(in the rows, 128 means zero)
The rows of T fall into 4 groups, which share some directions, and each row is roughly a mix of its group's hidden directions.
T, 128 rows:
[[158 105 137 141 188 127 150 159 147 144]
 [125 139 115 101 124  86 191 138 145 136]
 [134 141 122 107 138  77 186 129 149 135]
 [127 145 126  99 114  96 112 102  65 124]
 [ 88 139 123  95  83 153 101 123  97 122]
 [161 101 117 137  86 134  75 110 140 121]
 [147 111  85 140  93 138  78 115 135 153]
 [114 171 112 110  99 130  86 102  99 152]
 [173 111 130 162 178 133 137 150 151 140]
 [139 128 146  99 123 110 124 103  59 113]
 [125 125 153 155 172 157  86 114 125  94]
 [112 134 123 100  80 145  95 110  85 143]
 [ 93 148 116 114  73 138 101 100 102 124]
 [131 119 127 134 104 153  67 108  93 103]
 [ 86 141 114  91 101 149 149 111 104 164]
 [ 97 137 151  75  95 104 142 114 102 116]
 [122 140 103  84 147  93 138 156 130 172]
 [116  85 110 128 147 118 158 170 169 118]
 [126 138 135 130  80 131 104  87  79 138]
 [134 141  88 112 127  97 136 143 154 185]
 [126 135 115 145  96 159  87 101  88 156]
 [122 110 159 166 172 163 128 138 133  93]
 [167  84 136 156 166 117 148 145 145 107]
 [157 130  91 169  96 113  87 106 132 122]
 [106 161  85 124 102 147 176 120 146 134]
 [142 117 165 115 167 181 104 134 134 148]
 [113 129 116 101 150 119 149 172 175  97]
 [168  80 128 144 158 104  96 134 139 107]
 [126 113 127 128 184 132 129 174 169 121]
 [130 127  99 148  74 147  89  99 114 140]
 [160 108 144 130 124 103 147 109  73  94]
 [107  80 107 107 145  90 154 160 113 131]
 [110 126 132 107 176 140 109 150  74 110]
 [112 126 149 113  89 123  85  97  84 129]
 [165 115 155 148 142  88 115 140 135  79]
 [133 114 120 141  94 155  72 104  98 110]
 [ 78 138 113  84 101 153  98 135 119 135]
 [124 124 101 110  85 127 166 152 135 175]
 [141  87 149 141 161 128 167 155 159 106]
 [ 99 130 119  88  74 140 159 141 120 151]
 [ 83 128  88  93 100 107 107 137 114 149]
 [101 119 120 115  87 170  98 136 101  98]
 [106 126 147 139 151 165  86 117 115  79]
 [156 116 145 125 119 108 146 104  68  95]
 [137 123 137 170 165 141 137 141 146 185]
 [154 130 122 143 133  94 154 127 147 192]
 [132 147 120 108 111  98 107  98  66 127]
 [129 112 159 170 170 171 104 124 140 128]
 [169  87 135 163 155 123 155 142 146 103]
 [166 131 105 162 157 135 177 143 151 137]
 [155  93 160 142 171 148 148 147 156 111]
 [124 139 112  93  97  77 172 126 126 119]
 [141 117  81 144  98 140  80 114 138 156]
 [144 122 161 164 182 142  98 113 136 112]
 [162 137  92 156 153 154 159 153 157 139]
 [132 111 161 143 146 186 116 139 163 149]
 [102 133 112  92  76 132 159 143 121 160]
 [155 144 102  97 131  76 145 134 126  89]
 [ 99 129 142 120 136 183  93 133 109  89]
 [161 125 127 156 180  96 157 136 155 128]
 [155 122 132 163 173 117 151 136 162 165]
 [165 101 175 134 173 156 122 128 125 124]
 [155 124 117 153  85  99 129 100 100  89]
 [103 166 121 138 109 119 186 121 121 160]
 [155 102  97 142 100 140  70 116 141 135]
 [ 98 131 130 108  84 158  85 114  97 120]
 [114 163 153 127 127 104 194 129 142 139]
 [102 130 123 120 145 154 107 133  58 113]
 [130 139 102  85  85  92 164 140 121 133]
 [117 160 100 171 117 131 118 129 159  79]
 [119 144 157 103 157  99 182 147 151 127]
 [ 98 119 132 119 110 185  97 132 112  91]
 [142  85 127 162 101 164 110 103 146 100]
 [160 124 147 171 154  95 162 116 152 110]
 [ 98 127 171 140 133 152 167 109 136  85]
 [160 102 143 139 184 118 149 155 155 137]
 [ 96 147 145 114 111 183 101 128 149 159]
 [121 152 109 131  71 129 153  86 103 135]
 [ 98 160 132 102  98 182 120 120 116 152]
 [156 111  94 108 144 112  74 148 143 151]
 [108 161 165 120 149 112 185 137 115 119]
 [108 126 174 143 135 156 137 110 117  72]
 [102 136 114 122 150 155 103 151 168 177]
 [148 115 138 177 168 142 125 133 151 171]
 [165 115 109 163 172 152 129 155 150 148]
 [103 117 120 113  80 177 100 137 105 117]
 [ 90 158  80 121  96 121 106 132 146 155]
 [105 108 170  93 158 145 168 150 121 129]
 [165 124 116 177 144 159 117 116 114 169]
 [171 131 115 134 140  74 153 121 153 158]
 [142 127 139 145  94 132 108  81  83 157]
 [136 107 134 145 105 158  75 105 110  93]
 [163 140 117 128 150  65 160 127 141 136]
 [147 105 180 110 131  93 103 121  93 116]
 [178 130 154 143 144 127 141 102  79 109]
 [162  95 136 139 148 140  74 132 146  95]
 [143 141 115 117 136  67 175 126 145 143]
 [147 141  95 155 104 172 108 111 105 163]
 [171 112 163 161 135 142 163 118 127  93]
 [ 82 162 138  77 117 130 144 127 102 139]
 [ 83 132 140  76 108 103 129 136 135  93]
 [138 143 109  95 116  77 176 131 142 142]
 [145 145  90 140 108  99  71 105 120 130]
 [137 127 162 144 163 124  98 101 121  75]
 [ 99 121 154  84 151 106 120 163 139  93]
 [156 123 122 151 168 118 173 148 169 123]
 [139 139 110 115 111  95  84 100  79 128]
 [104 167 107 111  92 131  93 106 102 152]
 [ 82 166 126  94 101 135 110 116 109 157]
 [115 108 144 160 138 181  94 137 113  96]
 [ 84 151 113 105  76 138 122 101 107 129]
 [126 141 138 108 174  99 174 158 148 142]
 [137 147 129  74 144  87  93 151 119 142]
 [104 166 148 124 158 114 185 143 114 135]
 [123 149 117  97 154  91 161 155 145 167]
 [125 133 131 124  77 131 101  92  78 138]
 [141  97 174 106 153  99  94 147 118 108]
 [139 117 137 167 154 168  72 124 125 130]
 [128  94 136  95 178 135  96 151 121  99]
 [148 115 149 170 172 157 110 127 151 156]
 [158 112  99 129 119 108 123 134 187 162]
 [132 141 110 138  85 157  94 103  87 148]
 [174  93 132 171 142 118 138 131 151  96]
 [124 144 128 122  71 124 131  85  86 134]
 [142 111 114 168  74 153 112  95 135 126]
 [128 141 120 108 142  90 191 141 151 147]
 [130 120 113 148  79 154  85  98 103 122]
 [100 159  87 114  88 122  94 115 117 150]]
One row of each group comes first, with its name. Which group is each row after those in?
[ 86 127 157 103  98 100 101 105 108 102]  L
[ 79 167 126 115 137 122 163 146 154 156]  J
[126 111 157 153 115 163 107 104 111  76]  N
[118 132  96  97  81 119 163 150 128 163]  Y

[172 139 172 162 145 162 130 110 142 114]  J
[124 149 108 158  67 136 131  95 129 153]  N
[170 119 149 157 142  92 119 140 133  79]  L
[169 130 173 158 159 159 140 120 147 115]  J
[ 93 135 130  91  78 150 108 120  98 116]  Y
[169  88 133 161 159 118 144 142 152 100]  J
[119 145 166 114 153 104 188 143 139 119]  N
[141 144 109 179 134 131 103 139 162  84]  L
[129 144 107  88  81  87 141 115 124 155]  Y
[125  90 147 157 149 160 162 123 155  93]  N
[156 143 115 118 147  61 153 120 136 108]  Y
[131 135 125 122 149  90 193 140 153 144]  Y
